Where one turn sends some rows of the set: a few examples, then the rows asked
tuz: [  1  -2   1  -2  18  -6  -6  20  -9  19  -3  14   0   4 -24 -18 -16   3
  -7  -5   3  -3]
mesav: [  7 -17  -8  -7   5 -13  -6   6 -18  32 -10   9  18  19   2  -2 -20   5
  10 -24 -11   0]
refon: [  4   6  -8 -21  -7   6 -24  23 -32  15   1   1   5   2 -28   1  -8  23
   6 -12  -3  -6]
milas: [ 13  -7 -13 -15   3 -15 -11   3 -18  26 -15  18  11  17  -1  -1 -25   1
   6 -14 -15   0]
dato: [ -2   7   4 -11 -21 -12 -12   9 -10  18  20  10  16   6  -6  -9  12  26
  19  -1   4 -17]
gezam: [  6  -5  -7  -5   7 -14  -3   1 -14  29 -19  20  10  21   1   3 -20   5
  14 -11 -16  -8]
patu: [ -3  11  -7 -14 -10   4 -20  13  -5  28 -16   9   5   6  12   5 -13  34
  18 -11   2 -19]
piget: [  1  14  -7 -15  -5   5 -20  15  -5  30 -13   6   4   4  13   4 -12  33
  19 -12  -1 -20]
som: [  0   2 -25   9   4 -11   1  11   0  24   9  21  12   9  12  -3   1  19
  -5   0 -10  -3]
ton: [  0  -5 -29   9  12 -14 -11   3  -9  16   6  19  17  11   7  -8   3  25
  -3  -3  -5  -5]
zez: [  3   2 -23   9   9 -14   0   7  -3  19  19  20   9  15  -3  -5   1  19
   0   0 -14 -10]
rir: [ -3  12   8  -3 -16 -14  -6   9 -11  17  17  10  12   5  -6  -9  14  27
  18  -3   4 -16]
mozaf: [  2   2  -8 -20 -10   1 -23  19 -29  13   1   1   2   0 -32  -1 -11  18
   3 -16  -5 -12]
gure: [ -3  -7   3  -8  10  -8   1  13  -8  13   1   8   5   8 -18 -25  -8   3
 -10  -1   5  -1]
Kido: [  0  12  -9 -11  -5   0 -20  11  -5  33 -14  10   1   2  10   9 -19  35
  18 -11  -1 -16]
lumog: [  1  -9   0  -4  10  -1 -10  15  -6  27  -3  14   6   4 -17 -34  -5   8
  -7  -5  -1   2]
mes: [  1   4  -9 -20 -12   5 -25  25 -28  15   2   3   5   0 -27   2 -11  21
   4 -16   1  -6]
sok: [ -1   8   6 -11 -14 -13 -11  12 -13  19  19   6  17   4  -5  -7  13  26
  20   1   4 -19]

sok turns into piget
som turns into milas
Now these:
lumog turns into ton
Kido turns into mozaf
zez turns into gezam
patu turns into mes

Where one turn sends some rows of the set: a few examples, then the rows asked
pepum: [ -6   0  -7 -16  12  13  -3   7  -3 -10  21  -3  -5   7 -30  18  -6   4
   6 -14  16  -2   6]
fil: [ 20  17   4   2  -7  -9  -3  13   0 -16  11   1   9   8 -13   7   1   2
   9  -2  10  -2  28]
segel: [  4  -5  14  21   6   6   1   7   0  -3   8 -11   4  -1 -11   4   6  16
  13 -12 -13   2   5]
timu: [ -2   5  -4  19 -11  16  16  14  -6  19  23  -1  -8  -2  -4   4   2  15
   6   3   9  -2  21]
vez: [  1  13   5  -6   3 -12   4   0   7   5  -4   5  10  20 -21   8  -6   2
  -4   3   1   6  -2]
Pobig: [ 19  -1  -2  12  -3  -6  -5  -9   7   1  10 -20  -6   2 -21   2  -3  16
  -3 -12  -3  -2  -6]
vikel: [ -1   8  -4   1  -2  25  15   0   8  -4  -2   5   1  -1  -2 -15   1  11
  -3   0  29 -16  -2]
potal: [-3 -5  1  7  0  0 21 23 -7 14 15 -4 -8  8  3 -7 -5  0  4  1 -1 -2 -1]
musi: [  4   5 -20   2   6  16   0  12   4   4  13  -5   7  -7   5  15   8  -6
  -4  12  17  17  -9]
Piru: [ -1   3  -9  -1  -5  26   3  13  20  -5  10   4 -13  -1 -11  20  -5 -13
 -11   5  15   6  -1]
fovi: [ 22   5   0  20  -2   3  -2  -1  -6  12  18  -5  -1  -9 -23   1  -4  -6
  -1  -1  11 -19  17]
Viniv: [-10  -2  -9   1  13  18  -5  -1  -4   1  -6  -6   7 -11  -3   6  10   1
  -6   2   7 -12  20]
Gini: [  2   4  19  -6  -4 -16   3  11   8  -4  12 -16   0   0   1   3   3  16
   5   5   0   7   7]
mabir: [ 10  12   0  -2  -2   5   4  -3  13   7  17  11   3 -20   9  -8  -2   0
  16  -4  11   6 -10]
Topo: [-12  -7 -14  -5  -8  16   0  14  12  -7   0   0  11  -1 -23   6   1  -2
   7  12  20  -9  -4]
gef: [ 17  -9   2 -11   8  14  -1   7  16  -1  15   6 -12   6 -18   7 -15  10
  15 -15  24  10   5]
kegen: [ 16  11 -11  10   6 -15   7  15   0  -1  18  11  -5 -12 -10   0  -2  10
  11  -6  -1 -12  20]
ruli: [  2  15   0 -10   7  16  16   2   8  11  -1   1  -7  12  -7  14   5   7
   6  -7  34  -7  -9]
saro: [ 21   5  -7   7 -16  13 -11  -7  15  -1  19   1  -9  10  -3  21   0   8
   4   1   7 -19  10]
mok: [ 19  11  -2  -5  15  20  -4  -2   4   5  18  12 -13   6   0   0   8  13
  -1   9  24   7 -10]

Gini turns into mok
pepum turns into potal
segel turns into ruli
Now these:
vez turns into mabir
Pobig turns into vikel

Where one turn sends some rows of the set: a few examples, then the rows asked
Manam: [ -9   2  -3  -5   4  -2  -3   2  -2 -30   8  -8]
Zumob: [ -4  -7 -11  -1   5   0 -17 -14  -9   2   7   4]
Let: [-11   8   8 -12  -3  -8  -1 -13  -2   4  -8  10]
Fise: [-14 -15  -4  -2  -2 -15 -13  -6  -1  -4  -2   0]
leza: [ -1   6 -10  20  -5   7  14   5  -7  14   0   0]
damis: [ -6  -1  -6  -3   7   2  -2   7  -5 -25  16 -14]
gazo: [ -1   3   9  11  -5  18  11   6  -7  10   2 -17]
mase: [-11  21 -10   9  -8  -5  -1  14 -17  -8  -5   5]
nivi: [ -7   7  19   7 -11   9   9   0  -3  -5 -15  -9]
dulo: [ -9  -7  -1 -11  11   9 -10  -3 -25   0   7  -3]
sene: [ -3  13   7   9 -13   6 -12  10  -3  -5   7 -21]
mepum: [  3  15  16  11  -1   2  12 -12  -1   3   0 -11]
fure: [ -7  10   0  15 -11  -1  13  -2  -3   0 -18   8]
peruv: [ -7 -14  -2  11   8   3  -5  17 -23  -5   4   8]
vebuv: [-19 -15   6 -13   3  -7  -5   4 -17  -6  -3  -7]
bem: [ -5   1 -17   0   8  -2   0   7  -6 -21  16  -6]
Mulif: [ -7  -3   2 -10   3   0   4   2  -8  22  12  -8]
Det: [  0   7   9  14  -3  -6  17  -1   0  11   5 -15]
zum: [ -7   3 -13  -1   6  -6  -1   3  -4 -27   9   0]
zako: [ -9   0  19 -15  -3   0  -2  -7  -1   9   2 -10]
Roda: [ -7  24   8   5 -11   4 -11   2  -9 -16  -7  -4]
Kav: [ -8   5  -8  -7   2  -7   4  -5 -10  17   3  12]
guna: [ -6 -21   9  11   1   0 -11  14  -8  -6   6  -6]
Zefiz: [ -5  12   4  12   1  -9  25   3 -11   9  -2  -4]
Giz: [ -2  19  11   8   2  -2  20  -8 -12   1  -7   0]
Bebe: [ -2 -11  12  11  -1   3 -19  -1  -3 -15  -1   3]
dazez: [ -8  10 -11  13  -9  -3  -2  21 -11   3  10 -13]
rali: [ -3  -4   1  11   6   6 -13   1 -17 -13  -3  17]

Manam turns into damis
dazez turns into mase
Now these:
rali turns into Bebe
Giz turns into mepum
fure turns into nivi
Kav turns into Let
vebuv turns into dulo

Where one turn sends some rows of the set: a few examples, then the rows asked
muva: [ 11   4  14   9 -14 -14  -2   2  -9  -1 -28   5  10   4  -8  -4  -2  18
 -10  -7   4]
fugi: [ 17  29   8   0   9 -23  12  -4  -7  -8 -27 -20  22  -1 -21   7  -7  23
 -20 -10  -7]
rigi: [ 13   7   1  -2  12 -19   9   3 -11  -5 -21  26  -2  20  -7  -3  -7   1
 -17   4  -8]
bozuf: [  6   7   1  -3   3 -20   4  -4 -24 -10 -28  -3   6  -7 -13  -6  -1 -14
 -20   8   3]
bila: [ 19  11 -16  18  26   7   5   1   0 -12 -13  -1  14  12 -29  -1 -19  18
   5  -7 -14]
ren: [  3  29   1  -6  13  -6  13  -6 -10 -13 -20 -18  -1  -8  -9   2 -24  15
  -3   0  14]
dabe: [ 19   7 -14   1  17 -14  -1  -8  -7 -18 -23   4  25  -8 -21  -7 -18  -9
 -20   7  -6]
gagu: [  9  19 -15  10   5 -12   1  -9 -19   8 -26   5  -5   9 -20 -16 -15  -2
  -2  12  -8]
rer: [ 25   1   3   5  26  -2   5  14  -7 -19  -9   1   9  16 -22   5  10  17
 -16 -13  -9]
nipe: [ 14  24  17   4   2 -22   4  -3 -12  -9 -27 -14  23   3 -18   8  -8  24
 -22  -5  -2]
lolug: [ 11  20   3  12  18   2   5  17 -17 -12  -6  -4  -8   6  -8   2  -9  21
   3 -12  12]
mede: [ 19   8 -24   4  24  -9  -2  -3  -6 -15 -26   2  27  -4 -24  -4 -18  -2
 -18   1  -8]
ravu: [ 10  28 -16   3  30 -15  18  -7 -12 -17 -22 -19  10   8 -34   2 -22  12
  -6   2 -12]
nus: [  0  18   7   2  -9 -13  16  -8 -10  -2 -21 -17  -7  14 -19 -10  -1   5
  -2   7  -4]
rumo: [  7  -1   4  11   9  -4  -3   5  -9  -2 -24   3 -12  23 -25 -10  -1   7
   5   6   7]
Miged: [ 11  16 -27   1  17  -1   9   3 -13 -20  -8   7  -4  -2  -9 -10 -25   8
  -1   0   3]
zite: [ 18  14   2  11  22   4  10  -2 -14 -15 -16 -28   5   2 -36   1  -1  22
  -2 -12  -2]
vulo: [ 26   1   4   7  21  -6   7  10 -13 -18  -8  13   7  19 -20  -1   6  13
 -23 -12  -6]

Miged turns into ren
vulo turns into dabe
zite turns into bila
Now these:
mede turns into fugi
rigi turns into bozuf
gagu turns into nus

Where one turn sends some rows of the set: a few examples, then the rows asked
toki: [ -1   6   1 -15  12  -8 -18   4  10   6   3 -10   1  -9  10   0  -4 -21
 -10  11   2]
bug: [ -8  18  -2   7  -2  21  -5  27   9  17  -2  -1 -10  10 -11  -5  -2   5
   3   7  -1]
biz: [ -1  29  -6 -11  23  -7 -13  24   3  -1   7  -4  -3   9  13 -16  13  -5
  -1   7  -3]
zer: [ -1  25  -9 -14  25  -8 -12  23   3  -1   2  -5  -3  10  13 -11  12  -2
  -3   7  -5]
Sikas: [ -9  18  -5   5 -18 -10  -1  10  -5  -4  -3   3  21  19  15 -27  -3   3
  -9  -4   0]
vena: [ -7  23   5   7   9  17 -13  11   1  17  -5  -6 -18  10 -11 -14  -1   9
   4  11   4]
pive: [ -2   9   4   7   8 -10 -29   3  12   4  12 -15   0  -6   2  -8  -9 -18
 -10  13  -5]
vetep: [ -2   8   2 -12   7  -5 -16  10  13   6   8  -7   2  -9   9  -1  -4 -25
  -9  10   2]
sepur: [  0  11  -1   3 -20 -21   2   5 -10   1 -11   4  18  18  11 -18  -2  -1
  -6  -7   4]
kur: [ -1  25  -9 -12  21  -6 -10  28   5  -1   6  -3   0   9  12 -11  12  -5
  -2   5  -5]
tizez: [  7   4   4  15  -1 -28  -3   3  -9  -4   1   8  -4  10 -13  -3  -7  -8
  -6   8   7]
Zozo: [ -6  12  -5  -1  10  15  -9  16   3  16 -16  -6 -13  12  -9   0  -4  15
   0   8  -1]
zub: [ -1  11   1  14  -1   2 -17  11   6  16  -2 -20 -22  10 -12 -17 -15   1
   6  12  -3]
bafil: [  7   4   3  16  -3 -27  -1   7  -8  -5   2  10  -3  10 -13  -2  -8 -10
  -6   7   6]
Sebi: [ 0 15 -3  4 -2 22 -5 25 11 15 -6 -2 -9  8 -9 -5 -2  8  2 11 -2]
Naza: [  0  12   1   2 -14 -24  -1  -3 -13   1 -13   1  14  18  11 -21  -1   3
  -6  -5   6]
lela: [ -8  22   0   4 -10 -12  -7  -2 -11  -4  -6  -2  15  20  15 -33  -3   6
  -8   0   3]
livid: [ -9  14  -8  -2 -11 -14  -3   2  -9  -4 -14  -1  19  20  16 -23  -5  10
 -11  -3  -1]
Mak: [ -2   2  -2   0  10 -11 -28   3  13   3   4 -16   2  -5   3   1 -11 -13
 -13  12  -8]
Vide: [  1  22   1   3 -14 -17  -1   0 -15   2 -10   3  13  23  13 -24  -1   0
  -8  -5   5]
pozi: [  0  22   4   8   5  20 -11  13   4  16  -4  -6 -15   8  -8 -15  -1   9
   5  16   3]
soro: [  1  19  -2   3 -18 -16   2   6 -12   2  -8   5  16  23  14 -21  -1  -2
  -9  -7   3]
rire: [ -3   4  -2   5   3  -8 -24  11  17   3  11 -13   5  -6   3   0  -9 -19
 -11  10  -8]
nelud: [ -1   2  -7   7   0   1 -14  14   8  15 -11 -20 -19  10 -12  -6 -18   7
   3  10  -7]
pab: [ -1  16   4   7 -18 -21   0   1 -12   2  -7   3  14  18  10 -26   0  -3
  -3  -5   8]
velo: [  1  14  -3  -1   9  17 -10  13   4  16 -16  -7 -13   8  -7  -4  -4  17
   0  15  -1]
sipap: [ -2   6  -6  14  -9   5 -10  23  12  15  -1 -16 -16   9 -13  -9 -16  -1
   6   8  -7]
pigo: [  7   2   2  14  -1 -28  -2   5  -9  -5  -1   9  -3  10 -13   0  -9  -7
  -6   7   5]
vus: [ -1  11   6 -11  11  -6 -19   4  10   6   9 -10  -1  -9   9  -6  -3 -24
  -8  11   4]
Bulo: [  1  17  -3   0 -14 -18   0   2 -14   2 -14   3  15  24  14 -19  -2   2
 -10  -5   3]

zer turns into kur
sepur turns into pab
Now these:
sipap turns into zub
vetep turns into vus
pigo turns into bafil
Sebi turns into pozi
Vide turns into Bulo
livid turns into Sikas
pive turns into Mak
bug turns into vena

Where one turn sends some rows of the set: a few examples, then the rows asked
bof: [  9  17  -6  -4  11  -5  -3  16   8 -23  10   2   4   0  -1   7 -14  -1
   3  -1 -33   2   4  14   8  -3 -15 -14   6]
nepi: [  2   2   3  -3  -5   2 -19  20   7 -17   1  16  17  -5   4 -11   9   9
 -22  22 -16   6 -10  12  -1 -15   5 -17   7]
roba: [ -3  18   8  -3   6 -11  -6   6   7  -9  -8  -5 -13  -1  23  23  -2  -5
 -11  27  -1  15  -2   5  22   5  -5 -17  -7]
lala: [  1   8  18  -5  12 -11 -13  -6   4  -6   1  -8   1  -2  25  17  -2 -22
  -2  10  -6  13  -8   0  22   5   3 -15  -4]
pog: [  9  13  -8 -13 -10  -6  -9  42  17  -7   9  -6   1   6  11   7 -23  -7
 -11   8  -7  -7  -8   4  22   3  -3 -15  14]
lumi: [ -7   7 -10  14  -8  -7  -6   6  17 -12 -15  22   5  -1  -2  -1  16  -3
  -5  -5   0  -6  -6   1  10 -10   5 -22   5]
bemin: [ -6   5   2   0  -1  -9 -17  14   1   4  -9  11   8   9   3  -9  14  -5
   4  -5 -13 -12   2  -2  25   7   6 -21  17]
nelep: [ 14  12   6  10   9  -1  -5   2  10  -5  -6   5  -9   7  26  23  -9 -23
 -22  11  -1  19 -14  12  27  -3  -1  -6  12]
Keto: [  3  12   2  14  -1  -7  -9  14  15  -6 -29   9   4  -1  -2  -5   8   9
 -11   6  -6 -12  -5  -1  12  -7  -4 -16   8]
lik: [-10  -2  -9   7 -14  -8 -11  19   4   0  -6  24  -4  11   3   0  17   0
  -8   1  -2 -10  -4   5  21  -2   8 -18  16]
fab: [-12  -3   2 -11  -6   0 -12  15   2  -6  16   5   3 -10   5  11 -13   4
  -5  11  -7 -13 -12  -5  -2 -13 -10  -8  -6]
lemor: [ -2   5   6  -2   1  -2 -11   6  -6   6  -1   4 -12  10  27  26  -4 -11
 -20  26   1  12  -9   1  27  -1   1  -8   7]
fisaf: [ -3  10   0   2  10  -1  -8 -12   5 -11   5  13  -3  -1  23  27   3 -25
 -10   7  -6  22  -7  10  18  -4  -1 -14   2]
nared: [ -5  16   1   4  -5  -1 -13   9  13   1  13  -6 -17   4 -13  19 -13 -17
 -11   3  -3  31  -8   7  -4   0  -7  -4   2]
guti: [  8  11   3  11   3   2 -17  12  11   3 -22  13  11   4   3  -7   5  -7
 -11  -7 -14 -11  -5   3  22  -2  -2 -14  26]
dameg: [  4   1   2   4  -9   1  -1  17   2 -15  10  15  19  11   6 -19   6   1
 -10  13  -8  17  -6  -5   6 -14  17 -19   7]
Donu: [ -1   3  14  -1 -14   9  -7  33  12  -6  14  17   9  -1  14 -22   2  -4
 -14   7  -4   8  -6   6  15  -1   8 -19  14]
ranag: [  8  14  11  -2  12  -5  -9  26   1 -12  10  17   7   2   4 -29   6   2
 -12   7 -10  10  -3  10  14  -1  -3 -11  12]
momal: [  1  19 -21   0  -2  17   2  14   5  -6   4  16   7   5   3  13 -21  -2
 -16  10 -10   6  -2 -10   7 -18 -16 -11  14]
Ruru: [ -4  15   1 -10  -1  -5 -28  10   6   7  14 -12  -9   7 -11  18 -11 -22
 -10   5  -7  25  -9   3   1   5  -3  -4   8]
mizun: [  5  15   2  -1   0  -3 -22  11   8   6   7 -16  -8  12 -11  19 -17 -19
 -14   7 -12  28 -11   4   1   1  -2  -1  11]
Razus: [  7  24  -6  -9   5   6 -17  22  11 -12  -2  18  22  -3   6 -20   4  -3
 -23  15  -4  12  -6   1  10  -8  -1 -20  16]
val: [ 11  -1 -11  -4   5 -13  -4  14   1 -11  22   7   8  14   3   2 -15 -17
  -3  -9  -1  -1 -18  -6  11 -15   5  -3   7]
tofe: [  1  19   5   2  -5  -1 -14  12  15   2   4 -18 -11   5 -11  19 -18 -15
 -11   9  -8  29  -7   1  -3   2  -4  -7   3]
kela: [ -8  17  -4  -5  -3  -4 -18  13   4   7  15  -5 -17   9 -12  18 -11 -17
 -12   8   1  28  -8   1   1   3  -5  -3   5]

lik turns into guti
kela turns into mizun
val turns into bof
Now these:
lemor turns into nelep
Razus turns into dameg

